In the data rows, 128 means zero.
Some points:
[136  73 100 146 126 128 159 113 128 116 141 109 105 102 127 146 107 111
 107 111 149 177 109 121  96 109 134  83 114  97  99 130 139 158 131 111
 101 133 146  97 107  53 130]
[151 113  82 141 148 160 115 127 115 142 120 165 142 136 112 134  86 138
 120 130 105 104 187 100 138 105 136 149 128 142 142 127 166 149 109 174
  72 146 178 125 151 147 130]
[119 121 155 112 175  94 124 122 143  88 137 156 116 119  95 109 113 105
 141  61 126 116 139 101 122 168 110 150 103 101 144 102 116 131 143  86
 152 156 103 128 113 138 130]
[144 141 122 128 127 129 148 144 112 138 163  59 147 132 148 156 123 109
 114 137  98 111 129 117 168 155 159 170 140 138 164 153 109 133 150 152
 135 121  90 131 148 131 110]
[125 130 135 138 132 140 183 152 156 118 130 185 150 142 156 112 100 104
 100 137 169  67 132 102  94 136 168 107 119 126 111 157 117 153 146 101
 123 108 132  80 124 166 127]
[ 95  96 107 167 130 151 117 137 119 130 155 148 118 139 123 144 144 114
 170 145 136 124 125 152 106 117 173 130 132 128 151 153 116 128 117 123
 110 172 170 159 127 106 147]
[ 84 162 135 130 107 127 114  89 155 130 138 123 123 109  77 163 113 185
 147 124 148 117 153 151 107 119  93 138 155 110 137 103 192 154 120 126
 130 131 110 113 103 123 137]
[144 160 131 127 147 127 139 138  94 163 119 121 119 103 133  99 151 120
 150  77 126 118 119 176 166  97 148 129 164 139 123 153 110 162 121 164
 129 152 112 144  74 157 129]
[ 97 139 136 111 120 163 122 151 137 136 162 100 161 149  84  94 109  85
 138 131 147 110 128 122 149 124  84 126  94 151 112 120 116  91 110 155
 132 147 120  81 149 114 157]
[149  88 143 160 154 100  88 144 137 132 150 163 103 126 101 129 165 141
 111 129 146 160 177 152 125 141 117 127 122 134 132 158 137  81 117  85
 123 137 103 118 117 124 144]
[117 107 115 156 104 122 112 167 119 138 165 111  90  77 122 115 100 144
  83 137 144 127 165 147 158 164 109 130 133 133  86 157  86 120 129 140
  85 144 121 130  83 122 127]
[118 115 118 176 112 104 135 146 114 118 155 149 162 123 135 128 134 111
 134  73 128 144  92 160 145 132 132 145 129 140 133 124 134 137 134 147
 141  86 135 122 157 113  89]
[137 123 140 161 127 133 141 110 114 138 105 128 145 133 138  83 154 101
 133 153 146 169  75 102 138 117 109 174 104 152 176 104 115 118  99 131
 135 138 139 166 136 143 114]
[114 169 136 113  98 134 130  76 156 110 144 131 130 100 140 128 135 163
 117 163 114 172 104 147 161 120 135 114 122 156 158 105 130 137 108 102
 152 130 141 114 144 155 151]
[131 105 117 165 114 135 137  90 107 114 154  95 136 162 168 121 146 101
  84  82 107 147 144 108 122 121 140 161 128  75 140 121 141 121 162 153
 126 127  95 146 138 143 131]
[114  95 147 136 139 102 126 142 144 108 138  90 104 135 185 141 106 153
 140 180 123 134 111 116  93 140 125 126 126 119 144 174 140 108  95 113
  98 170 177 145 122 161 110]
[139 132 168 128 145 115 136  89 139 146 108 124 115 108  90  76 122 135
 160 116  77 123 166  83 109  89 107 118  91 173 134 121 101 105 135 161
 119  85 136 117 136 154 110]
[146 143 141 120  96 172 126 124 122 136 110 110 108 149 116 115 105 145
 146 171 174 126 151 132 115 122 169  73 119 118 127 112 156  91  81 111
 144  74 133 143 128 101 140]
[164 150 106 146 120  85 139 137 138 111  94 148 112 181 103 140 122  97
 158 172 120 159 137 110 167 121 146 106 146 147 111 130 127 113 145 118
 128 113  79 125 126 134 129]
[167 152 146 122 129 146 125 193  77  59 105 114 124  99 132 156 142 151
 127 122 112 143 132 159 144 107  98 110  82 144 125  89 128 104 153 104
 141 113 109 113 182 121 148]
[ 91 162  79 122 168  94 153 173 160 175 139 130 125 121 136 137 101 122
 106 144 102 154 134 140 123 155 132 133 156 119 129  98 154 121 149 142
 114 121 154 118 182 124  75]
[129 120  99  84 157 116 140 128 145  96 116 138 147 133 126 118 122 131
 152 149 139 151 155  98 118  98 128 144  76 140 126 166  97 127 106 194
 145 101 129 149 106 112 163]
[129 109 115 115  66  78 119 137 124 174 128 104 100 124 130 138 126 134
 140 106 135  95 187 112  95 133 112 126 151 127 193 100 146 107 160 138
 108  87 140 162 139 111 139]
[100 129 169  90 114 151 159 110 162  85 106 125 160 122  89  79 128 158
 152 127  80 123 167 156 134 103 129 128 141 120 145 121 108 105 143 132
  97 122 154 113 144  82 131]
[142 178 118 134 104  99 100 133 151 105 109 134 147 135 149 107 100 133
 120  80  68 159 136 126  89 167 148 130 131 130 172 107 111 144 130 107
  95 175 148 126  90 128 126]
[117 154 123 121 115  96 111  90 116 130 141 146 101 137 131 120 149 151
 120 151 123  86  90  84 182 103 160  95 119 103 141 140 108 140 176 119
 109 132 152 136 169 121 147]
[141 118  64  96 129 137 120 127 146 150  87 109 111 125 141 126 139 150
 192 130 166 130 136 126 177 137 158 114 156 125  91 132 156 114 179 129
 117 141  72 149 116 181 140]
[152 128 110 112 149 142  93 151 168 125 108 135 177 116 117 138 124 103
 119 177 113 134  96 128  91 116 140 175 107 102 116 186 103 128 129  97
 118 112 133 123 120 110 139]
[ 85 103 124 117 142 128 100 127 145 120 115  88 118 108 110 105  93 100
 152 146 160 138 148 130 131 103 159 108 139  95 139 137 144 141 151 122
 144 106 145 113 132 148 130]
[143 137 171 144 105 158 144 125 142 168 135 144 131 156 115 157 110 125
 140 135 160 170 132 106 169 126 144 122 158  93 132 144 134 169 137 124
  98 163 143 109 129  90 117]
[143 108 143 137  90 109 127 103 120 144 116 124 127 136 105 157 113  93
 130 100 146 158 114 158 107 119 174 118 106 159  85 137 105 100 111 133
 129 138 126 135 144 161 123]
[127 146 128 111 112  84  77  82  95 122  90 108 141 138 127 124 141  98
 118 134 140  98 135 162 127 186 112 119  76 129 162 134 123 103 175 136
 140 150 119 108  97 129  75]
[136 151  92 106 156 126 132 144 126 102 120 111 129 138 100 142 160 113
 112 111 153 146 148 107 118 132 115 114 150  84 140 115  74 128  76 138
 115 126 175 158 142 159 106]
[136 120 141 107 156 144  94 131 128 111 151 140 167 182  79  83 147 130
  98 148 128 161 133 113 121 106 130 120 108 143 113 119 155 152 142 165
 111 118 156 123 112 132 135]
[148 177 151 110 120 121  68 120 156 103 124 133 151 129 133 135  80  94
 107  80 144 105 118 105 159 132 113 113 109 128  89 120 146  80 110 131
 163 160 142 152 101 133 104]
[100 159 141 132 150 193 106 130 168 119 104 147 136 119 138 144 116 133
 119 133 128 107 142 119 140 142  98  93 117 122 124 163 116 172 137 167
 131 111 101 193 135 126 112]
[141 101 176 166 151  76 135 103 172 114 127 142 106 136 112 154 154 151
 129 154 125 100 120 174 118 151 148 151 150 103 125 117 105  70 141 148
 119 132 123 155 124 117 180]
[125 151 157 133 131 113 138 142 141 107 137 126 166 105 139 122 152 118
  97 158  99 113 147 116 110  89 114  73 156 137 124 114 135 105 117 161
 109 150 143 123 124 124 110]
[ 98 123 162 144 109 102 118 132  76 159 104 153 155 129 127 159 144 206
 130 139 101 157 132 140 171 120 115 142 109 108  89 116 114 114 151  98
 182  95 153  86 106 147 105]
[163 107 101 154 134 154 159 143 159 123 156 107 106 152 144 106 151 116
 120 111 108  91 113 126 192 142 150 132 121 138 171 128 169 120 101 108
 122 136 137 153 116 122 102]
[134 168  87  91 131 139 108  99 142 132 127 106 136 144 157 113 109 137
 123 107 131 101  99 187 108 126 133 117 121 149 159 119 118  87 132 148
 138 150 122 103  86 102  90]
[116 138 126 156 150 134 141 128 144 174 155  83 132 168  95 148 128 176
 106 106 143 109 124 127  79 116 143  90  88 157 104 154  87 125 107 100
 172 138 128 115 144 155 137]
[155 125 125 150 132  97  88 124 125 121 138 114 148 107 148  71 154 151
 126 103 124 103  89 136 148 104 148 157 160 108 132 153 143 128  79 109
 102  96 103 116 149 130  97]
[158 111  94 152 131 116 145 110  94  97 108 134 154 118 166 147 119 123
 135 115 159 103 136 143 162 128 110 180 157 154 167 157 130 187 149 121
 150 121 145 130 141 109 142]
[153 101 166 128 116 117 123 159 125 130 113 107 143 132 148 129  97 143
 154 139 160 138 110  95 114 119  93  70 125 131 164 103 142 162 115 159
 101 128 131 139 120 134 153]
[150 121 115 127 185 120 143 125 145 129 124 147 117 132 161 146 122 124
 140  97 142 147  94 104  98 108  84 116 165 117 119 133  94 115 148 127
 139 119 128  79 131 127 147]
[ 66 146  80 114 117 128 176 134 118 157  94 160 126 136 131 110 144 113
 104 113 116 112 137 118 160 108  84 132  93  81 119 160 177 106 114 111
 139 142 133 112 134 151 140]
[ 83 130 124 119 135 143 101 149 107 122 116 122 122 144 106 143 129 127
 197 115 153 136 128 144 111 125 152 130 129  97 130 103 109 119 143 154
 176 134 134 111 157  98 129]
[101  72 120 116 148 105 137 156 126 155 104  99 170 137  93 171 119 114
  79 116 113 104 105 114 134 138 130 107 147 157 173 149 138 140 131 112
 143 140 128 120  88 108 171]
[ 51 131 141 114 130 107 102 134 117 117 169 125 118 133 149 139 107 162
 129 156 137 120 165 129 131 115 145 152 155 119 109  77 109 141 138  99
 104 103 148 131 125 136 118]
[112 162 144 139  95 105 109 125 126 109 122 116 114 124 125 124 165 107
 168 150 163 116 161 116  95 182 129 132 129 146 103  96 145 148 100 118
 118 118 155  82 155 132 157]
[126 160 136  67 146 128 139 120 106 116 109 129 123 130 126 139 158 156
 136 110 108 124  74 123 108 167 147 117  81 134 108 107 153  94 140 164
  83  96 101  86 131 146 134]
[173 112  88 129 129 126 175 130 137  99 153 114 129 124  96  98 133 166
 141 110 119 131 113 150 125 126 145 163 149 129 119 118 159 125 143 143
 164 159 138 180 126 146  81]
[ 99  75 111 144  73 143 112 134 138 139 126 136 109 115 147 132 165 153
 143 142 148 117  98 112 137 114 108 125 101 148 107 125  97 130 138 104
 115 183 114 139 108  91 132]
[ 97 117 111 146 118 144  99 131 117 133 105 137  96 150 103 126  77 142
 122 148 106 108 118 123 125 104 151 143 124 102 191  93 119 128  94 135
 158 138 146 110  93 146 145]
[116 116 162 121 170 158 147  86  95 167 132 112 152 113 169 113 125 102
 119 106 125 117 155 129 177 125 121 164 147 159  96 125 173 149 135  99
 122 148 143 150 121 103 137]
[148 145 149 127 114 127 129 142 116 130 118 147 104 150 128 126 143 104
 106 147 121 130 102 158  79  84  82 120 125  96  89 130 124 102 149 129
 133 129  63 128 146 185 159]
[127 112 135 143 111 161 134 118 138 127  98 123 109  97 106 161 149 137
 102 134 178 138  87 147 118 157 120  99 127 127 122 129 114 123 116 126
  77 146 115 167 125 143 149]
There is one direction along which these points spread out most. Take the direction at right angles to it along which they spread out most. Go by this last direction. How far along it is each point below, from 0 to 99? 50 is the average, and the first point above lies past it. One standard deviation of the points above along it is 16.
[128 150 124 161 112 136 149 160 124 137 109 139  91 124 159 114 136 133
 131  86 113 151 109 145 140 162 146 144 119 146 118 160 132 123 113 135
 137  81 114 155 131 122 154] 42
[130 117 164  99 120 117 117 115 124 144 143  81  84 116  96 119  77 158
 175 134 122 117 117 156 118 139 104 118 112 129 125 145 133 181 143 108
 147 126 146 141 150 100 129] 62
[139 138 128 155 131 142 150 134 107 123 194 147 113 146 114 189 128 112
 180 142 133 134 116 137 122 113 116 142 128 106 165 167 152  99 113  99
  94 130 137 157  94 136 116] 66
[181 129  94 130 128 165 110 133 135 145 143 165 177 157 143 132 129 109
 136 152  94 101 101 148 116 137  56 102 126 117  98 102  90 166 119 115
  96  94 126 136  99 113 148] 50
[135 143 164  50  91 145 152 126  78 107 119 139 131 168 111  97 113 151
 131 154 144 125 173 126 121 124 107 134 143 130 123 163  94 116 128 148
 148 137 122 131 140  94 103] 43
[153 136 122 125 101 136 127 113 120 153 158 141  84 109 138 125 173 116
  86 128 105 149 105 145 171 137 127 135 130 129 137 141 149 178  94 152
 165  99 149 121 160 127 160] 46
[ 96 169 103 109 164 144 153 147 131 143 133 136 134  83 162 140 102 113
  90 139 150 154 113 112 122 121 117 131 126 146 130  88 143 152 161  88
 115 110 127 178 113  99 109] 52
[157  81 117  73 107 179 144 141 154 191 170 184 152  77 162 161 118 117
 108 118 106 142 132 117 107 157 130 114 124 117 145 155 118 118 109 143
 108 146  99 131 158 180  97] 53
[142 123 157 125 106 153  93 137 182  78  93 150  83 143 149 170 172  95
  94 102 112 128 149 123  87 114  95 166 163 174  68 121 130 140 134 122
 130 101 149  88 142 130 100] 46
[165 134 151 153 133 125 157 130 120 163 131 116 116  61 156 117 180  95
 150 151 108 121 157 107 116 104 153 165 133  97 113 101 159 134 134 122
 192 139 125 110 117 127 112] 41
[140 121 148 150 131 156 125 101  55  99 127 129 112  97 111 105 141 131
  99 122 117 126 111  90 113 167 149 148 182 133  79 143 121  98 132  94
 173 121 133 125 121 101 141] 47
[121  96 135 140 157 103 150  95 111 113 159 130 173 140 167  84 117 132
 115 129  83 146 127 137 129 173 146 122 161 163 119 117 136 163 117 134
 183 116  78 130 139 136 153] 33
[ 97 110 124 116 171  98 142 128 106 133  93 147 123 147 130 164 131 117
 130 153 139 114 126 103 120 129 147 135 129 163  99  66 122 173  92 125
 122 143  35 107 151 117  98] 49
